128 stands for zero in the data rows.
Some points:
[136  97  84 137 190 181 116  94 149 192 147  61  55 109 150 129]
[143 104  79 117 182 187 123  90 151 202 147  51  47 114 146 113]
[139 109 105 135 162 165 138 108 116 135 147 146 111  93 109 133]
[144 114 102 124 163 167 135 106 117 151 156 123  80  92 125 147]
[139 103 113 143 173 160 125 103 112 142 146 129 104  99 118 141]
[139 112 113 133 159 157 136 114 112 127 142 148 118 100 108 138]
[138 124 125 145 153 137 130 116 115 114 124 140 134 114 113 129]
[ 87  92 153 209 205 144  92 103 143 153 131  98  92 103 122 147]
[137 133 136 141 144 132 124 129 113 100 113 137 143 124 109 126]
[141 120 116 127 137 144 140 123 107 116 132 148 137 107 100 128]
[138 119 114 129 142 146 137 131 116 107 123 159 161 128 104 113]
[124 146 137 112  95 115 143 149 111 107 143 175 149  97  89 134]
[135 145 153 140 121  96 108 138 137  97  79 120 170 178 141 109]
[129 138 151 136 118  96 110 144 140  98  78 126 178 185 136 101]
[131 112 112 125 116 107 117 155 154 112  70  85 149 208 223 186]
[134 145 162 160 125  87  85 121 147 113  75  80 131 181 188 168]
[111 142 175 162 113  73  87 132 149 106  73 104 183 193 149 114]
[125 147 162 156 116  80  90 132 150 109  72  94 160 193 165 125]
[123 145 154 146  99  74 101 150 155 101  74 117 193 204 155 106]
[121 146 159 141 101  78 103 149 150 101  75 123 190 194 137  99]
[118 145 151 115  89  99 141 153 126 101 131 176 170 111  85 117]
[126 146 126  93  81 115 157 153 107 112 166 188 136  80  91 136]
[136 138 124 110 103 120 144 146 121  96 129 172 168 120  87 114]
[137 127  94  76 102 155 171 133 106 137 193 186 110  64  88 144]
[139 135  90  62 108 176 172 115 114 188 218 132  50  68 136 143]
[ 58 144 136  55  31 137 204 141 107 211 245 113  11  70 154  89]
These points spread out most along one direction. For each point below, how far along it does it lie, from 0 to 99? The average is 50, and the first point in the table lies past the average.
[139 135  90  62 108 176 172 115 114 188 218 132  50  68 136 143] -> 79
[111 142 175 162 113  73  87 132 149 106  73 104 183 193 149 114] -> 26
[137 127  94  76 102 155 171 133 106 137 193 186 110  64  88 144] -> 70
[138 124 125 145 153 137 130 116 115 114 124 140 134 114 113 129] -> 51
[139 109 105 135 162 165 138 108 116 135 147 146 111  93 109 133] -> 61
[138 119 114 129 142 146 137 131 116 107 123 159 161 128 104 113] -> 49
[136 138 124 110 103 120 144 146 121  96 129 172 168 120  87 114] -> 48
[144 114 102 124 163 167 135 106 117 151 156 123  80  92 125 147] -> 64
[139 112 113 133 159 157 136 114 112 127 142 148 118 100 108 138] -> 58
[134 145 162 160 125  87  85 121 147 113  75  80 131 181 188 168] -> 32
[135 145 153 140 121  96 108 138 137  97  79 120 170 178 141 109] -> 33
[141 120 116 127 137 144 140 123 107 116 132 148 137 107 100 128] -> 54
[131 112 112 125 116 107 117 155 154 112  70  85 149 208 223 186] -> 33
[ 58 144 136  55  31 137 204 141 107 211 245 113  11  70 154  89] -> 81
[118 145 151 115  89  99 141 153 126 101 131 176 170 111  85 117] -> 46
[126 146 126  93  81 115 157 153 107 112 166 188 136  80  91 136] -> 58
[125 147 162 156 116  80  90 132 150 109  72  94 160 193 165 125] -> 29
[136  97  84 137 190 181 116  94 149 192 147  61  55 109 150 129] -> 65
[139 103 113 143 173 160 125 103 112 142 146 129 104  99 118 141] -> 60
[129 138 151 136 118  96 110 144 140  98  78 126 178 185 136 101] -> 32
[ 87  92 153 209 205 144  92 103 143 153 131  98  92 103 122 147] -> 53
